One vector is turned by the same rotation once a step. Each row is the vector after some number of steps, and that number follows the row.
The counts run from 0 to 382.
[106 124 122 129 141 107 105  69  66 126  95 113 165  91  80 131 118 121
 133  97 179 120 132  94 156 113 135 117 176 171 145 140 103 118 124  80
 139 129 156 154 101 121 104  92 115 135  93  97 151 143 133 151 125 133
 117] : 147
[130 130 115 146 168 134 104  86  58 101  91  98 174  93 114 120 118 137
 139 114 178 119 139 125 128  95 128 135 186 152 159 125 138 121 131  83
 136 166 149 133 130 111 125  99  94 138 130 106 147 154 121 163 163 150
 126] : 339
[ 97 126 129 146 164 122 125  88  76 105  97 108 197 100 102 136 116 141
 133 101 183 125 155 125 129  71 118 104 141 160 152 138 137 138 112 104
 132 144 183 156 122 108 132 113  94 147 134 105 141 143 140 170 126 163
 116] : 373
[ 87 130 110 137 158 117 122 104  99 107  95 114 191 102 100 115 104 151
 130  84 168 111 128 114 150  77 133 104 156 187 123 146 132 142 103  92
 153 145 166 131 103 106 144 107 104 145 121  81 169 152 144 159 129 140
 124] : 5
[111 135 117 134 148 123 120  73  60  94  99 117 170  78 105 128 120 138
 129 107 156  99 122 109 124  98 133 110 168 169 127 154 104 128 130  73
 150 160 161 132 107 114 112  95 107 162 109 102 153 164 125 144 114 162
 113] : 167
[131 121 136 143 166 110 128  69  69 108  88 113 180 104  81 128 116 143
 140 118 167 117 159 141 123  93  94 133 165 144 175 134 141 136 111 108
 132 135 170 136 113 133 125 120  97 153 126  86 166 142 136 123 140 183
 117] : 86
[107 128 128 125 149  98  98 106  72 127  99 122 183 103  86 122 120 136
 123  89 149  88 135 131 129  85 116 125 158 159 153 130 155 143 101  92
 148 146 181 137 128 117 142 107  88 162 150 105 142 127 118 156 135 173
 133] : 191
[132 109 132 131 141  84 112  95  82 142 104 127 167  82  76 113 137 134
  90 116 142 111 122 135 146  89 148 137 154 176 138 121 140 139 115  66
 139 116 184 148 128 129 147  94 110 164 104  91 156 140 125 134 127 157
 117] : 296
[125 120 137 132 131  97 108  99  81 122 111 123 162  94  77 134 114 155
  84 131 148 109 130 151 121  55 124 123 138 155 143 125 122 147 101  94
 143 135 197 133 124 136 171 100 115 176 121  86 176 136 122 146 129 149
 111] : 69
[ 80 119 127 142 160 103 121  86  61 126  99 119 167 106 102 125 110 138
 102  98 178 118 119 112 132  67 123 118 162 151 154 139 146 117 115  87
 140 139 191 153 102  99 119  96  91 137 130 118 124 147 155 159 116 138
 129] : 25
[119 130 114 116 147 128 124  82  73 117  86  95 175 101 109 133 117 141
 141 103 177 120 103 108 146 100 127 125 185 156 167 108 122 137 116  88
 137 148 178 133 104 125 126  90 103 138  84  87 157 166 125 132 142 154
 106] : 142
[123 111 146 145 154  90 119  98  84 131  97 126 179 106  84 105 128 158
 132 107 172 132 146 162 124  75 120 146 165 148 165 128 159 136  98 109
 144 119 192 136 127 124 141 111 106 161 136  72 168 146 148 127 139 163
 118] : 85
[128  93 132 150 129  84 128  78  90 137 102 134 168 103  81 119 135 123
 101 119 185 147 134 141 123  82 136 125 144 174 148 146 125 130  94 103
 138 130 168 153  98 126 127  93 126 152 113  78 162 137 168 136 113 154
 118] : 261
[117 111 136 154 149 120 109  82  62 109 103 143 180 108  66 145  97 135
 129 108 180 124 156 146 104  79 122 135 142 154 158 145 122 142 110 106
 142 128 161 132 110 129 107 111 117 151 130  95 179 149 163 145 110 165
 113] : 227
[111 115 110 126 153 132  83  82  60 130 103 109 160 111  87 145  94 132
 115 111 164 103 115 106 143  81 118 127 181 150 155 125 123 116 121  73
 120 151 159 144 110 122 126 104  94 152 115 110 140 136 110 171 153 133
 133] : 173
[125 110 139 148 135  93 106  94  74 119 107 134 160 100  82 117 111 150
 114  94 170 130 143 137 121  64 144 125 152 148 151 156 123 165 113  98
 158 136 165 136 117 131 159  98 104 157 157  93 192 135 134 152 125 161
 126] : 216
[123 135 130 135 166 118 108  64  63 121  97 130 164  88  86 137 109 143
 121  99 162 109 114 131 131 113 127 151 167 153 126 130 126 111 112  63
 125 136 155 121  90 130 110  95 113 144  99 105 165 155 140 124 107 162
 104] : 303
[104 149 137 149 148 110 103  92  44 118  76 128 170  93  93 129 110 125
 148 106 181 106 156 130 129 110 110 131 175 150 150 137 129 113 125  93
 148 132 172 145 105 121 112  92 107 144 116  94 144 133 129 146 146 151
 118] : 328
[127 122 110 119 173 105 112  66  62  97  90 103 184 109  99 133 113 134
 119 109 168 101 118 110 136 111 113 126 181 170 149 137 136 121 117  78
 135 151 155 161 105 126 104 115  94 140 133 102 150 150 129 145 142 160
 115] : 162
[119 114 116 140 159 118 105  68  81 112 110 116 167  90  75 146 108 121
 104 130 163 118 144 117 111  73  88 114 171 151 150 142 135  91 121  91
 125 140 165 146 106 127 134 125  98 162 116  98 152 151 134 167 160 129
 139] : 52
[138  93  96 148 137 132  97  73  65 105 100 120 187 114  83 161 119 123
 106 129 185 120 135 116 106  84 107 116 160 163 174 101 111 132 122  95
 116 149 148 143 127 132 121 106 113 149 118 103 160 144 128 167 162 165
 117] : 370
[117 128 147 121 137  84 105  81  61 134  87 108 163  91  91 126 110 142
 122 100 175 117 136 125 168  94 133 139 177 163 131 150 120 133 107  82
 130 132 173 160  97 122 129  90 113 155 142  85 136 117 123 156 125 158
 132] : 317
[125  97 122 150 144 128 104  81 105 125 102 138 170  88  80 114 127 141
 107 124 184 150 134 121 120  67 129 135 169 168 165 135 125 133 114  82
 140 135 144 126 125 133 140 103 116 140  86  79 196 159 153 150 144 122
 123] : 254
[129 104 118 155 127  98 102  85  78 122 110 150 162  88  72 135 117 116
  81 144 169 115 142 134 103  71 105 119 152 169 139 154 133  98 102  83
 124 151 160 144 107 141 137  96 117 163 114  89 165 141 139 164 146 142
 141] : 53
[121 105 120 134 123  74  96  85  86 126 115 125 161 100  94 121 117 150
  79 111 164 126 115 130 145  62 147 115 160 166 136 160 127 118 101  88
 145 153 164 157  96 130 149  94 116 173 156  93 159 129 147 162 114 150
 135] : 34
[108 144 139 132 155 118  98  83  63  81  93 126 176  94  98 122  98 147
 147 104 171 120 143 119 140  79 128 127 154 150 150 165  95 143 125  90
 146 150 153 137 104 131 139  92 107 146 139  98 165 147 122 154 124 158
 102] : 348
[128  91 130 148 130 105 121  83  93 139 109 111 158  74  98 125 151 145
  96 139 177 133 121 138 130  70 156 126 153 166 154 113 134 120 105  75
 124 144 188 135 118 106 149  90 115 171  76  92 136 154 136 140 128 130
 112] : 270
[145 105 133 126 113  77 108  79  81 149 109 121 157  83  82 119 148 136
 102 119 169 125 126 131 139  90 143 140 166 165 155 144 122 124 116  73
 147 130 173 157 101 145 130  74 124 152 111  86 152 124 139 129 117 157
 125] : 291
[124 109 121 137 163 124 105  76  67 124  96 116 165  96  84 134 113 137
 112 120 148 109 106 131 130  95 147 147 169 172 139 120 156 113 122  52
 136 130 162 118 113 116 123 108 107 147  86  99 154 161 128 135 157 127
 122] : 304
[105 112 115 137 160 134 120  78  78 129 106  92 182 114  79 158 102 144
 141 120 180 126 127 123 139  80 106 106 161 156 173 116 115 147  97 120
 123 131 180 116 110 120 132 108 105 150  83  81 162 154 147 142 136 132
 100] : 248
[145 101 120 139 129 111 116  84  81 123 119 123 158 109  86 139 117 131
  96 133 144 101 118 157  95  67 127 137 155 154 139 124 157 116  97  83
 122 135 176 109 120 130 139  97 105 177 110  90 176 158 139 150 149 150
 130] : 58
[136  99 118 139 124 110  72  95  56 128 107 114 158  94 106 124 136 136
 107 116 166 116 114 113 131  72 140 131 183 149 170 121 138 114 120  80
 132 150 164 152 126 127 144  93 102 155 113 109 133 142 117 174 153 147
 128] : 169
[134 101 122 149 122 108  96  96  92 144 105 135 166 105  67 124 115 146
 100 115 159 111 149 135 118  65 140 112 131 166 157 134 124 162 105  92
 140 126 179 127 133 136 157 109 117 171 128  98 174 132 135 165 137 157
 130] : 220
[104 127 117 143 156  90 123  91  80 138  96 143 181  91  86 113 117 131
 117  98 153 102 131 123 144 107 155 124 146 184 119 141 150 116 114  71
 157 122 177 144 107 102 117  90 111 145 110  89 151 141 146 152 112 159
 133] : 156
[ 99 122 118 130 161 119  98  81  79 116  97 131 171 105  75 129  85 136
 118  92 146  90 123 114 136  87 124 124 179 166 119 157 136 133 116  70
 147 137 158 118 100 117 116 113 101 147 133  94 182 141 136 150 137 154
 140] : 182
[123 125 100 134 149 126  88  94  98 131  86 123 186  96  84 124 125 139
 104 113 155 104 112  97 131 100 122 131 177 187 146 110 154 109 120  65
 145 140 164 131 129 127 134 101 105 135  88  86 152 160 125 154 167 137
 122] : 153
[111 142 116 145 123  98  99 123  76 116  79 144 184 104 101 107 123 144
 131 108 183 105 143 145 114  72 137 131 146 170 128 130 134 142 100 108
 161 140 181 129 124 112 158  81 111 151 130  78 158 145 140 158 136 154
 131] : 357
